rotation steps, each row followed by its count of steps:
The counts run from 0 to 325.
118, 146, 112, 146, 139, 143, 144, 114, 115, 105, 117, 140, 133, 152, 146, 136, 114, 139, 163, 112, 159, 124, 89, 119, 114, 125, 99, 149, 97, 122, 151, 111, 142, 159, 124, 100, 147, 126, 139
86
108, 151, 157, 119, 131, 148, 111, 137, 124, 164, 134, 99, 147, 162, 136, 150, 144, 131, 141, 132, 119, 144, 132, 112, 119, 169, 156, 132, 100, 129, 116, 133, 150, 171, 135, 128, 135, 120, 120
281
99, 162, 125, 116, 87, 144, 117, 120, 151, 133, 104, 127, 136, 111, 118, 130, 112, 140, 138, 142, 116, 159, 152, 153, 169, 121, 118, 131, 120, 153, 153, 137, 131, 121, 108, 152, 144, 98, 131
248
145, 126, 131, 139, 153, 120, 121, 108, 152, 130, 158, 119, 100, 141, 89, 129, 160, 133, 168, 134, 128, 143, 122, 111, 136, 92, 148, 153, 131, 109, 131, 152, 153, 129, 131, 99, 129, 132, 116
190
113, 113, 112, 137, 94, 130, 102, 91, 143, 100, 108, 122, 157, 137, 101, 160, 112, 150, 136, 159, 118, 123, 122, 159, 94, 120, 127, 148, 145, 125, 136, 117, 118, 137, 128, 124, 146, 119, 145
57
138, 153, 136, 93, 169, 152, 118, 151, 136, 111, 111, 155, 137, 136, 145, 128, 141, 135, 110, 134, 133, 128, 135, 112, 147, 144, 97, 106, 113, 117, 94, 133, 107, 142, 124, 155, 97, 147, 134
141
141, 103, 132, 127, 156, 117, 100, 129, 122, 112, 115, 121, 132, 134, 113, 142, 154, 160, 115, 137, 174, 116, 112, 127, 122, 125, 163, 157, 126, 81, 123, 134, 112, 125, 114, 104, 113, 126, 152
124
123, 156, 141, 151, 105, 139, 119, 128, 153, 100, 108, 140, 139, 144, 99, 134, 108, 166, 146, 115, 103, 138, 125, 170, 132, 96, 137, 114, 159, 121, 137, 142, 104, 116, 123, 117, 120, 121, 108
233
107, 154, 119, 129, 94, 149, 116, 137, 149, 129, 103, 127, 131, 133, 125, 107, 110, 123, 129, 149, 110, 168, 158, 143, 161, 133, 110, 104, 117, 168, 145, 126, 127, 143, 118, 150, 127, 102, 136
247
85, 159, 157, 111, 150, 142, 130, 126, 126, 133, 126, 137, 161, 134, 110, 148, 134, 136, 140, 116, 120, 104, 97, 120, 95, 139, 129, 132, 121, 93, 138, 135, 117, 127, 116, 85, 151, 137, 120
296
95, 119, 110, 152, 109, 138, 151, 129, 133, 156, 139, 144, 119, 143, 162, 143, 145, 137, 124, 165, 126, 139, 157, 147, 141, 141, 126, 144, 148, 118, 126, 97, 110, 145, 145, 143, 91, 99, 135
32
141, 128, 135, 81, 142, 143, 124, 123, 156, 133, 104, 152, 146, 143, 101, 118, 140, 117, 111, 149, 146, 127, 121, 113, 130, 123, 105, 90, 127, 159, 138, 146, 112, 167, 132, 146, 98, 138, 142
145
101, 146, 114, 136, 139, 116, 83, 129, 131, 104, 132, 121, 129, 116, 113, 142, 147, 152, 132, 155, 131, 130, 152, 135, 113, 144, 116, 170, 129, 108, 120, 95, 105, 98, 125, 111, 166, 141, 119
49
123, 187, 141, 124, 145, 140, 133, 133, 143, 128, 134, 125, 132, 145, 88, 126, 156, 104, 146, 133, 110, 136, 141, 136, 128, 130, 99, 112, 114, 156, 129, 116, 101, 141, 124, 116, 103, 143, 112
219
151, 135, 115, 88, 128, 141, 110, 100, 151, 136, 139, 123, 153, 120, 112, 151, 140, 136, 105, 132, 167, 109, 125, 100, 145, 118, 102, 137, 112, 145, 143, 137, 112, 160, 115, 122, 116, 136, 160
148
145, 106, 135, 110, 166, 119, 85, 144, 119, 95, 103, 131, 136, 129, 107, 147, 159, 136, 132, 127, 121, 153, 110, 140, 116, 142, 135, 116, 137, 85, 116, 125, 140, 98, 113, 127, 132, 137, 136
127
109, 134, 112, 155, 117, 134, 125, 130, 137, 108, 92, 148, 139, 170, 105, 133, 121, 120, 123, 152, 115, 127, 128, 162, 76, 124, 118, 128, 136, 138, 144, 117, 109, 168, 128, 108, 127, 129, 130
55
133, 137, 90, 153, 100, 142, 112, 135, 136, 129, 142, 110, 144, 128, 158, 164, 112, 140, 146, 120, 110, 148, 136, 152, 155, 140, 103, 115, 129, 149, 147, 95, 101, 142, 127, 132, 111, 126, 138
239
131, 147, 132, 116, 155, 126, 169, 130, 105, 142, 108, 124, 128, 140, 142, 129, 162, 136, 97, 148, 175, 122, 130, 120, 135, 149, 138, 151, 114, 120, 150, 127, 145, 142, 123, 142, 100, 93, 139
109
127, 117, 95, 146, 133, 104, 148, 138, 131, 137, 148, 153, 122, 122, 119, 133, 144, 117, 154, 144, 104, 136, 129, 144, 122, 114, 158, 138, 156, 91, 151, 150, 109, 88, 140, 118, 90, 122, 128
197
87, 163, 124, 126, 111, 131, 135, 119, 136, 165, 132, 125, 117, 129, 145, 122, 128, 139, 117, 120, 116, 120, 166, 91, 152, 131, 112, 119, 101, 145, 149, 148, 106, 127, 139, 119, 101, 113, 161
4
88, 154, 121, 130, 147, 124, 156, 106, 140, 138, 126, 129, 81, 167, 136, 137, 146, 133, 144, 111, 139, 125, 145, 114, 164, 125, 104, 126, 103, 140, 156, 119, 138, 147, 144, 105, 116, 122, 116
8
104, 140, 109, 121, 133, 121, 126, 99, 117, 97, 100, 131, 132, 117, 123, 144, 119, 130, 157, 136, 148, 128, 107, 127, 126, 121, 104, 148, 106, 135, 170, 115, 159, 109, 113, 125, 166, 116, 141
84
145, 142, 101, 151, 91, 143, 119, 115, 130, 129, 139, 101, 151, 139, 139, 174, 112, 148, 124, 107, 116, 140, 139, 153, 138, 130, 111, 125, 128, 145, 159, 114, 106, 151, 121, 119, 111, 125, 142
238
145, 133, 135, 152, 126, 113, 116, 108, 137, 115, 132, 94, 121, 149, 110, 157, 153, 143, 143, 130, 104, 145, 137, 143, 141, 109, 153, 158, 118, 101, 98, 141, 132, 115, 128, 133, 87, 120, 131
202
134, 111, 125, 82, 132, 136, 107, 106, 162, 124, 117, 139, 149, 119, 96, 128, 135, 115, 124, 173, 141, 135, 120, 118, 143, 126, 107, 101, 143, 156, 143, 141, 128, 145, 123, 151, 118, 127, 146
146
135, 125, 146, 138, 132, 165, 132, 138, 103, 138, 120, 111, 142, 150, 156, 112, 140, 131, 147, 145, 114, 171, 100, 108, 124, 149, 134, 127, 108, 127, 114, 123, 149, 163, 119, 141, 122, 106, 154
102
112, 161, 121, 146, 123, 113, 137, 165, 116, 151, 110, 117, 140, 148, 151, 154, 120, 135, 105, 118, 99, 138, 143, 150, 110, 154, 155, 140, 108, 111, 147, 156, 142, 140, 119, 127, 123, 95, 133
273
121, 139, 121, 126, 118, 115, 108, 105, 141, 143, 137, 102, 126, 121, 109, 139, 148, 149, 144, 165, 139, 130, 158, 135, 167, 128, 145, 145, 140, 127, 111, 117, 96, 95, 144, 153, 83, 118, 125
213
134, 116, 151, 131, 142, 141, 135, 118, 114, 111, 111, 105, 126, 147, 138, 143, 139, 159, 150, 137, 132, 161, 94, 125, 134, 129, 142, 136, 132, 110, 121, 131, 182, 137, 124, 155, 136, 88, 128
100
133, 157, 116, 144, 134, 140, 100, 144, 105, 106, 131, 119, 150, 148, 162, 172, 116, 174, 122, 122, 127, 124, 139, 136, 90, 149, 120, 137, 125, 112, 128, 115, 118, 134, 154, 136, 130, 139, 105
62
134, 143, 97, 140, 102, 134, 111, 137, 134, 117, 153, 119, 140, 115, 159, 164, 108, 160, 149, 127, 112, 146, 133, 159, 163, 138, 116, 129, 152, 127, 144, 105, 109, 110, 120, 146, 129, 122, 120
240
82, 152, 141, 110, 145, 107, 146, 120, 134, 151, 115, 135, 135, 142, 119, 138, 135, 145, 113, 161, 164, 93, 131, 124, 132, 147, 160, 155, 128, 116, 146, 138, 115, 134, 137, 125, 125, 105, 118
288
106, 145, 126, 134, 108, 145, 164, 111, 128, 141, 146, 128, 140, 121, 130, 167, 144, 144, 114, 142, 88, 136, 149, 153, 115, 130, 129, 157, 163, 104, 130, 126, 123, 123, 126, 132, 114, 88, 142
30
114, 133, 101, 140, 131, 111, 142, 125, 145, 120, 117, 130, 119, 142, 118, 169, 119, 132, 159, 130, 125, 142, 118, 163, 136, 121, 144, 165, 125, 116, 164, 127, 168, 137, 103, 111, 165, 105, 116
264
110, 147, 137, 109, 83, 145, 105, 97, 133, 114, 88, 131, 155, 135, 126, 140, 102, 162, 130, 146, 140, 123, 136, 142, 123, 130, 128, 130, 117, 134, 142, 144, 133, 132, 146, 167, 125, 103, 123
69
123, 127, 122, 146, 123, 122, 118, 141, 100, 120, 115, 117, 149, 109, 137, 112, 109, 149, 134, 138, 109, 155, 105, 114, 98, 126, 141, 136, 138, 115, 162, 147, 141, 98, 116, 131, 157, 91, 162
92
123, 153, 113, 136, 145, 122, 111, 156, 119, 97, 114, 132, 139, 140, 151, 137, 105, 153, 132, 156, 98, 146, 128, 145, 103, 149, 116, 117, 151, 132, 120, 106, 120, 124, 145, 168, 139, 118, 108
64
112, 161, 111, 129, 83, 160, 136, 120, 147, 149, 123, 136, 136, 130, 133, 144, 126, 134, 140, 116, 148, 132, 151, 141, 159, 134, 104, 137, 93, 152, 159, 122, 130, 164, 120, 122, 129, 121, 121
250
121, 123, 124, 122, 166, 120, 153, 140, 106, 136, 106, 127, 112, 147, 145, 116, 161, 118, 123, 173, 169, 138, 116, 119, 151, 147, 133, 142, 106, 134, 139, 109, 143, 151, 119, 148, 108, 102, 144
110
137, 113, 126, 112, 152, 146, 132, 152, 137, 107, 103, 158, 157, 131, 123, 135, 139, 107, 133, 138, 104, 140, 92, 148, 102, 136, 115, 102, 135, 98, 112, 121, 112, 127, 102, 141, 106, 129, 151
130
132, 126, 96, 152, 138, 117, 146, 147, 132, 149, 150, 154, 128, 127, 134, 116, 142, 103, 148, 140, 99, 131, 130, 131, 111, 118, 134, 132, 128, 95, 148, 144, 94, 111, 130, 98, 85, 129, 146
196
173, 128, 99, 116, 148, 125, 129, 110, 136, 105, 152, 129, 125, 138, 141, 173, 122, 159, 129, 93, 121, 127, 104, 115, 124, 97, 113, 131, 146, 111, 150, 155, 145, 137, 119, 122, 129, 135, 130
163
102, 117, 138, 140, 139, 115, 99, 116, 118, 116, 104, 105, 144, 151, 138, 172, 129, 167, 112, 105, 145, 113, 124, 122, 130, 139, 134, 134, 108, 87, 123, 112, 106, 118, 126, 106, 121, 123, 159
304
